Look-ups in named tables: a row name and a column name give one cell, copied from the table.

Table natinir
|  | dugo | putudi | kazeg |
|---|---|---|---|
| zikasor | 145 | 200 | 64 |
| gomif | 157 | 210 | 154 |
| zoto | 130 | 133 | 83 |
| gorif | 128 | 145 | 186 |
| tafog | 105 | 155 | 121 |
| viket | 111 | 61 | 137 |
| dabe | 105 | 159 | 172 |
| nifumab | 149 | 149 | 71 |
| togub | 98 | 29 | 138 |
| ger | 120 | 87 | 154 |
| nuzoket | 107 | 126 | 145 |
| dek | 125 | 90 | 82 |

dugo of zoto is 130
putudi of dek is 90
dugo of nifumab is 149
kazeg of viket is 137
putudi of tafog is 155
putudi of zoto is 133
kazeg of dabe is 172
kazeg of tafog is 121
kazeg of zikasor is 64
putudi of nifumab is 149
putudi of togub is 29
putudi of ger is 87
dugo of togub is 98
kazeg of gomif is 154
kazeg of togub is 138
kazeg of ger is 154
dugo of ger is 120
kazeg of nuzoket is 145
dugo of gorif is 128
putudi of dabe is 159

mun =
	teg	ladare	vaniv
gorod	210	81	190
los	62	92	150
zamep	82	192	189
led	149	117	181

What is the ladare of los in mun?
92
What is the ladare of led in mun?
117
What is the ladare of gorod in mun?
81
What is the vaniv of gorod in mun?
190
What is the teg of led in mun?
149
What is the teg of los in mun?
62
What is the teg of gorod in mun?
210
What is the teg of zamep in mun?
82
What is the vaniv of led in mun?
181
What is the vaniv of zamep in mun?
189
What is the vaniv of los in mun?
150
What is the ladare of zamep in mun?
192

bamef:
	faruloz	pobev	zunaz	fidef	vis	nopozap	sanugos	zukob	mosun	kifel
kat	47	74	61	43	74	36	51	67	62	47
botid	51	39	56	84	42	47	52	49	31	45
nozila	67	73	75	73	86	55	43	66	88	49
naporab	59	82	40	88	41	45	86	87	38	72
motefi	44	56	52	43	72	33	41	36	32	56
zif	41	46	42	56	58	78	51	81	23	43

What is the zunaz of zif in bamef?
42
What is the fidef of nozila in bamef?
73
What is the kifel of kat in bamef?
47
What is the pobev of kat in bamef?
74
What is the pobev of zif in bamef?
46
What is the kifel of naporab in bamef?
72
What is the zunaz of botid in bamef?
56
What is the zukob of nozila in bamef?
66
What is the nopozap of nozila in bamef?
55
What is the mosun of nozila in bamef?
88
What is the kifel of zif in bamef?
43
Row with the largest nopozap: zif

Table tek
,mibok,tetoriv
fet,198,51
voreni,107,59
giga,147,149
kir,114,0
lin,27,199
bolez,81,149
lon,8,239
dilop,207,40

tetoriv of giga: 149
mibok of kir: 114
tetoriv of lin: 199
tetoriv of kir: 0
mibok of dilop: 207
mibok of voreni: 107
Which row has the largest tetoriv? lon

nobodu:
	gafim	tekizom	melizo	febiv	kubi
gude	22358	-72975	23751	-11874	67535
rem	37786	-17892	49875	-58037	12530
vuguver	-18748	35458	11911	-79176	-54892
nar	-31240	-48409	-57113	52186	38180
tal	1203	-51687	-21011	47157	10834
petufon	-71489	25657	-77730	16358	-48136
bem	-59932	-38877	-65217	29259	19170
kope	42698	-4270	57199	-59114	-27095
puvimad	3643	47540	5851	-32690	-85605

What is the gafim of kope in nobodu? 42698
What is the melizo of gude in nobodu? 23751
What is the melizo of petufon in nobodu? -77730
What is the febiv of kope in nobodu? -59114
What is the gafim of petufon in nobodu? -71489
What is the tekizom of puvimad in nobodu? 47540
What is the tekizom of gude in nobodu? -72975
What is the melizo of kope in nobodu? 57199
What is the kubi of petufon in nobodu? -48136

Table fut
|  | gedo | tagege | lem |
|---|---|---|---|
| falezo | 0.5 | 0.3 | -0.8 |
| bimefi | 0.2 | 0.0 | -0.9 |
| sofineb | -0.1 | -0.1 | -0.8 |
| las | -0.2 | 0.6 | -0.7 |
| kat | -0.1 | 0.1 | -0.7 |
| bikiza | 0.0 | 0.3 | -0.9 |
| nama | 0.3 | 0.6 | -0.8 |
| tizupam | 0.4 | 0.3 | -0.7 |
| susi | 0.5 | 0.5 | -0.8 |
| posol | 0.0 | -0.1 | -0.8 |
| ketodag | 0.2 | 0.3 | -0.7 |
| bukodo | 0.3 | 0.2 | -0.7 |

What is the gedo of nama in fut?
0.3
What is the tagege of kat in fut?
0.1
What is the lem of falezo in fut?
-0.8
What is the gedo of posol in fut?
0.0
What is the lem of sofineb in fut?
-0.8
What is the lem of bikiza in fut?
-0.9
What is the gedo of bikiza in fut?
0.0
What is the lem of bimefi in fut?
-0.9
What is the gedo of ketodag in fut?
0.2
What is the gedo of susi in fut?
0.5
What is the tagege of sofineb in fut?
-0.1
What is the tagege of falezo in fut?
0.3
What is the tagege of nama in fut?
0.6
What is the tagege of tizupam in fut?
0.3
What is the gedo of las in fut?
-0.2
What is the tagege of bikiza in fut?
0.3
What is the gedo of bimefi in fut?
0.2

